(in the rows, 128 means zero)
Each run below is a few steps of one of 6 hidden systems, one row a step.
trace 1, W, 8 rows:
[[124 139  85  89 159 219 143 128 139 129  42 144  65 108  99  59 100 172
  137  34 171 138]
 [134  95  68 135 151 213 142 147 100 164 120  69 117 157 172 103 191  90
  161  56 189 122]
 [124  84 169 146 120 122 154 218 142 135 124  92  80 175 109 112 193  99
   69  76 169  98]
 [164 103 171 170 172 118 182 121 113 143  86 153 140 133 156  58 182 136
   71  91  85 129]
 [ 93 122 166 157 188 182 101 107 181 111  93 167  98 149 166 152 147 143
  110  79 111 131]
 [119 119 126 110 171 151  72 131  92 169  82 127 125 116  99 102 128 179
  115  78 151  79]
 [126  93 128 153 158 148  90 132  99 168 152  98 157 146 175 144 193 103
  143 121 134  99]
 [117 104 192 133 133  91  98 181 144 137 134 136 112 138 101 142 154 132
   84 137 120  87]]
trace 2, E, 8 rows:
[[140 111 144  95 132 147 136 126 107 144 105 166 128  63 105  70 132 172
  130 140  97 138]
 [122 120 116 111 141 189  95 141 162 130 141 138 103 111 154 149 160 105
  181 149 125 138]
 [131 114 135  93 118 113 114 183 123 158 133 117 116 102  82 113 113 131
  128 127 159  75]
 [164 106 124 137 137 134 171 135 128 150 149 130 150 105 168  97 160  87
  152 146 110 130]
 [111 125 168 129 133 119 132 164 191 114 136 150  97 132 122 155 108 112
  116 122 135 105]
 [144 123 120 118 147 138 165 111 111 153 106 145 147  91 131  77 102 146
  133 101 130 117]
 [106 122 122 142 140 161 120 125 159 124 149 121 124 146 170 167 137  98
  153 117 144 128]
 [114 114 144 121 118  99 134 145 106 148 127 116 139 123  99 118  99 150
   99 101 156  91]]
trace 3, L:
[[140 132 110 124 118 194 208 124 211  89 145 162  96 103 186 124 126  70
  190 139 116 192]
 [118 125 107  77  94 175 192 181 178 113 111 132  62  95  90  91  79 121
  148  86 184 137]
 [162 116  79 141 124 167 228 125 117 139 123 101 135 131 171  70 144  83
  150  80 157 156]
 [ 89 104 148 144  84 143 188 175 177  95 152 102  85 170 136 155 126  93
  103  83 179 145]
 [141 113 141 142 116 127 209 129 104 118  88 129 116 132 114  56 136 154
   75  74 131 158]
 [ 91 111 132 169 135 182 142 102 145  99 124 119 110 176 182 154 167 121
  116  82 134 175]
 [ 92 103 141 112 103 145 121 158 101 127 104 109  94 136  78 110 135 174
   86  79 166 129]
 [140 100 119 159 139 149 138 104  73 143 123 104 155 149 166 101 200 130
  115 112 114 156]]
trace 4, Q, 8 rows:
[[ 92 102 114 114  78 164 196 181 174 119 173  92 100 134 143 152  97  77
  158  88 207 129]
 [121  95 143 128  71 114 245 161 122 122 144 107 126 121 119  83 103 118
   98  83 167 145]
 [ 87  92 159 157 110 167 213 112 159 100 143 136 125 138 184 131 131 121
  112  80 136 177]
 [ 75 106 155 120 111 165 158 138 143 110  99 135  90 131 108 117 101 171
   90  57 164 143]
 [105  87 114 132 121 187 158 114  83 142 118 104 133 125 153  93 163 150
  127  73 153 158]
 [ 81  87 155 138 104 156 117 163 129 118 141 103  97 160 127 153 178 132
   99 100 156 139]
 [128  91 159 126 110 130 151 145  91 135 112 130 122 114 108  79 172 161
   89 115 115 147]
 [108  98 157 140 143 176 116 125 143 123 128 147 115 127 164 133 186 133
  129 128 102 154]]
trace 5, C, 8 rows:
[[149 119 109 150 118 121 188 177 141 133 134  83 111 175 137 113 146  70
  114  81 178 111]
 [137 129 164 163 140 106 177 159 174 106 109 135  96 172 132 119 138 102
   76  88 132 122]
 [139 146 136 152 173 133 147 109 147 118  71 153 109 152 132 101 118 145
   91  71 121 124]
 [106 137 119 150 172 155  96 100 131 131  98 126 125 161 148 144 122 142
  119  73 146 111]
 [110 116 130 145 139 122  94 129  90 146 118  98 137 160 120 137 142 147
   99  91 155 100]
 [132 111 143 160 137 110 117 122  96 137 130 112 148 158 145 128 177 129
   97 124 115 127]
 [127 124 162 141 143 117  95 125 127 123 118 146 125 136 126 133 160 146
  100 143  94 128]
 [144 134 124 123 154 135  91 109 108 142 105 144 135 113 124 112 147 151
  131 142 102 125]]
trace 6, Q:
[[166 166  41 127  93 130 180 113 108 112 126  83 127 156 126 107 108  89
  158 120 162 168]
 [133 158 101 153  86 107 170 135 154  78 138  96 100 194 125 155 121  86
  111 122 150 169]
 [149 156 113 143 105 107 191 107 122  87  94 127 111 156 110  93 109 136
   89 105 123 178]
 [123 150 100 154 136 166 145  87 142  90 100 127 106 170 156 133 136 126
  123  94 128 182]
 [123 148 101 127 119 139 117 132 121 105  89 107  89 169  93 121 129 146
  101  88 157 144]
 [150 129  96 147 122 140 139 115  86 124 110  98 127 163 137 102 178 123
  116 112 130 161]
 [123 133 142 150 124 125 109 140 142  99 117 121  97 176 120 147 168 123
   94 126 121 149]
 [154 137 128 133 140 125 129 119 107 124  88 139 117 132 109  85 154 151
   99 124 104 146]]
trace 7, X:
[[123 115 125 134 104 138  96 188 160 118 171  90  92 171 136 179 193  67
  143 159 149 129]
 [191 119 152 117 132  90 163 182 126 144 104 144 109 104  90  54 167 118
   98 148 101 112]
 [152 147 129 162 184 152 120  98 179 114 119 161 124 147 191 147 159  89
  149 140  86 140]
 [130 145 127  99 151 131  93 181 165 139  97 135  79 125  77 124 102 130
  125 104 162  73]
 [169 123 103 157 168 117 159 103  92 171 122 111 179 132 171  91 139 104
  136 102 129  99]
 [100 134 153 149 121  98  99 154 169 109 157 115 114 177 128 198 120 100
  112 132 148 103]
 [156 127 153 128 143  82 152 127  99 147  95 148 145 107  97  72 111 161
   83 114 108 102]
 [106 139 129 164 160 145  98  69 140 115 135 140 151 153 183 176 127 126
  140 124 111 141]]
trace 8, L (8 x 22):
[[ 96  98 147  99 120 170  89 120  99 136 123 148 124  85 113 118 152 185
  133 139 110 148]
 [120  95 124 109 128 171  97 131 102 153 149 125 138  93 145 124 176 135
  164 153 118 134]
 [125  95 150 103 111 137 113 175 132 148 159 130 122  92 119 128 160 117
  147 163 128 114]
 [156 108 148 119 138 128 146 151 141 144 134 153 129  88 136  96 154 112
  142 158 101 120]
 [131 121 147 121 148 150 132 147 177 130 130 157 110 106 145 130 131 107
  149 135 117 116]
 [139 123 128 112 147 141 142 146 147 148 115 143 118  99 124 103 110 123
  142 111 138  98]
 [136 117 123 137 146 136 152 133 141 146 137 126 141 123 158 124 123 102
  143 108 142 105]
 [118 116 147 133 124 114 153 146 146 132 139 128 129 128 128 132 105 120
  115 106 148 105]]
trace 9, W, 8 rows:
[[195 132 133 114  82 100 175 185 157  98 148 137  90 114 107  91 193  71
  137 218  81 180]
 [186 172 120 110 136 138 173 132 197  88  93 187  79 101 117  86 121 103
  148 166  78 173]
 [166 178  63 102 157 176 138 118 174 117  83 147  88 114 126 101  90 106
  181 112 140 137]
 [159 150  61 115 134 147 144 160 140 141 117  87 104 151 121 117 114  81
  162  92 187 101]
 [163 130 109 151 122  96 181 167 129 135 129  88 124 171 129 108 138  76
  108  97 163 109]
 [146 135 147 171 139  98 184 124 147 109 109 131 125 170 144 115 129 108
   81  92 124 133]
 [117 146 134 157 154 132 141  91 135 110  89 143 122 157 137 124 107 153
   92  76 127 137]
 [106 132 111 143 144 150 103  97 101 131 106 110 133 156 135 138 124 154
  115  82 151 128]]
trace 10, X, 8 rows:
[[112  91 146 145  74 121 158 100  77 114 168 114 165 127 152 128 173 142
  114 163 100 193]
 [ 95 118 163 104  86 147 108 139 148  87 137 156  89 109 101 145 150 159
  122 170  99 183]
 [144 119 111  95 131 183 133 116 110 137 105 153 116  74 122  74 150 156
  158 139 106 161]
 [121 119  95 111 118 186 113 142 145 128 153 111 111 123 151 150 156  96
  184 140 147 144]
 [154 109 124 101  99 121 160 191 129 142 140 111 108 108  99  94 146 101
  135 141 147 116]
 [161 124 133 150 136 126 176 127 154 120 141 140 134 130 169 115 156  84
  137 145 100 147]
 [126 141 145 119 134 135 132 159 189 107 114 151  83 130 113 135 113 115
  124 121 132 120]
 [155 130 113 132 160 142 161 118 124 147  99 135 135 117 142  84 118 126
  131  92 133 112]]
trace 11, E:
[[131  86 153 101 109 152 170 144  95 142 105 146 121  72 103  52 150 175
  109 114 116 149]
 [109 100 133 123 132 207 120 145 166 117 139 137  91 123 168 140 190 105
  162 131 122 162]
 [113  98 150  95 119 135 114 192 124 150 113 120  94 107  75 103 132 151
  106 101 164  88]
 [160  92 124 136 145 163 165 137 112 157 136 125 143 106 172  82 192  97
  150 128 112 137]
 [102 109 177 131 138 131 112 181 188 120 134 142  87 141 122 158 141 112
  107 116 138  99]
 [152 109 136 119 155 134 161 126 101 165  98 146 146  85 127  58 127 153
  118  97 122 106]
 [112 115 135 147 158 173 111 129 169 127 144 133 117 144 182 165 161  94
  153 120 129 125]
 [114 111 154 118 136 101 117 157 114 157 116 125 132 114  90 114 100 157
   97  95 155  71]]
trace 12, C:
[[ 98  83 149 162 111 130 176 123 109 136 162 102 162 145 174 138 146 115
  111  95 148 134]
 [ 94  92 193 140 112 119 153 138 134 116 130 149 122 123 123 124 136 160
   78 113 115 139]
 [125 113 139 133 146 162 148  91 110 131 102 156 138 103 149  92 141 164
  122 107 101 156]
 [ 85 103 141 117 138 179  93 123 136 131 134 139 120 114 144 150 140 150
  144 114 134 131]
 [122  95 126 109 115 142 122 149  85 155 132 107 136 108 112 102 152 145
  127 118 147 117]
 [132  98 142 141 124 144 142 141 129 136 153 123 134 125 160 126 180 104
  136 143 115 139]
 [128 112 162 112 129 129 125 161 149 131 122 152 105 103 108 112 140 138
  115 140 114 119]
 [154 127 113 122 153 151 141 119 127 145 113 141 132 103 143  94 138 124
  151 124 116 126]]

Name the system that made each run.
trace 13:
[[106  87 102 107  89 212 176  90 129 129 201 138 165  54 209 139 143 102
  229 177 112 200]
 [ 67  77 170  52  39 148 147 208 159 121 181 139  87  51  69 141  92 147
  148 158 166 132]]
 : C
trace 14:
[[ 97  98 196 132 114 120 205 145 178 113 137 169 120  97 136 117  85 138
   99 101 127 129]
 [ 95 101 141 122 145 182 177 102 141 138 117 155 136  89 162 105  93 153
  141  71 143 133]]
 : Q
trace 15:
[[100  89 120 163 142 213 132 111 133 124 149 105 125 162 212 152 207  96
  153  97 136 170]
 [ 88  80 172  96  88 132 123 210 122 136 125 112  77 119  62 113 147 159
   83  96 173 105]]
 : L
trace 16 (2 x 22):
[[143 110 169 160 124 126 222 119 163 104 133 163 133 119 174  98 144 104
  109 127  88 172]
 [ 93 129 164 110 144 166 133 121 182 106  96 184  91  97 117 126  83 167
  120  98 119 137]]
 : C
trace 17 (2 x 22):
[[ 93  94 153 126  93 148  94 153 121 116 159 114 111 138 127 162 188 132
  124 156 125 154]
 [155 112 133 107 108 131 133 151  98 132 114 132 112 102  97  77 176 146
  117 155 103 153]]
 : C
trace 18:
[[ 77  96 182 101 143 139  78 153 121 153 103 149 112  96  83 125 108 199
   91  89 145  80]
 [123  74 124 124 147 171 115 111  62 186 146 116 178  86 169 101 179 146
  156 125 122 117]]
 : Q
trace 19 (2 x 22):
[[143  98 114  60  95 168 163 156  83 156 103 139 112  40  76  33 130 177
  146 127 134 148]
 [131  91 107 142 123 199 158 131 145 132 179 111 134 123 212 143 201  62
  193 148 125 167]]
 : L
trace 20 (2 x 22):
[[148 141 119 160 110  90 224  76 116 112 140 132 179 130 165 106  81 115
  119 121 116 161]
 [ 72 142 139 135  89 136 155 100 169  74 143 138 113 147 133 180  66 141
  120 109 145 171]]
 : L
trace 21, 2 rows:
[[159 173 128 164 186  98 114  21 139 126 131 189 205 105 194 150  87 130
  162 183  45 135]
 [ 73 168 122  81 119 124  52 115 173 115 145 153 119  98  89 208  13 159
  169 150 155  91]]
 : L
trace 22, 2 rows:
[[178 147 141 115 121  76 130 208 156 123  98 126  72 145  57  91 146 105
   87 140 130  97]
 [199 134 118 162 175 131 181 107 136 139 108 150 147 124 183  75 177  85
  139 136  79 143]]
 : Q
trace 23 (2 x 22):
[[ 65 141 131 116  87 156 115 140 187  75 146 126  76 154 115 197  89 126
  136 121 163 160]
 [150 126  87  96  82 132 184 124  69 132 106 109 129  96  85  54 108 159
  127 112 146 164]]
 : Q
trace 24, 2 rows:
[[130 102 144 157 143 200 130  97 129  98 114 152 106 141 187 112 241 129
  127 144  64 217]
 [114 137 153  95 142 165  60 184 172 105  72 154  34 135  62 122 161 161
  100 117 126 126]]
 : Q
trace 25, 2 rows:
[[143 110 157 122 123 154 117 188 173 109 125 143  68 132 119 123 208 101
  123 163 101 150]
 [183 138 131 107 163 141 132 146 142 140  80 167  99  93 106  61 155 132
  130 140  92 125]]
 : W
trace 26 (2 x 22):
[[149 169  76 171 186 168 154 103 175 110  84 114 101 201 179 134 120  79
  135  49 160 126]
 [133 150 104 147 152 111 128 153 119 134  77  87  97 196  93 115 108 129
   77  37 191  83]]
 : W
trace 27:
[[ 53 107 174 113 102 144 130 178 184 104 131 133  73 140  95 169  83 149
   95  75 181 110]
 [137  86 106 123 124 167 196 101  56 165 115 116 167  86 150  48 140 154
  136  82 139 150]]
 : E
trace 28 (2 x 22):
[[169 148  92 103 101 109 144 130 127 130 155 128 143  96 120 117 112  98
  175 188 117 138]
 [143 153 118 110 100 105 149 152 172 107 150 136 111 118 111 144  92  93
  151 167 133 131]]
 : E
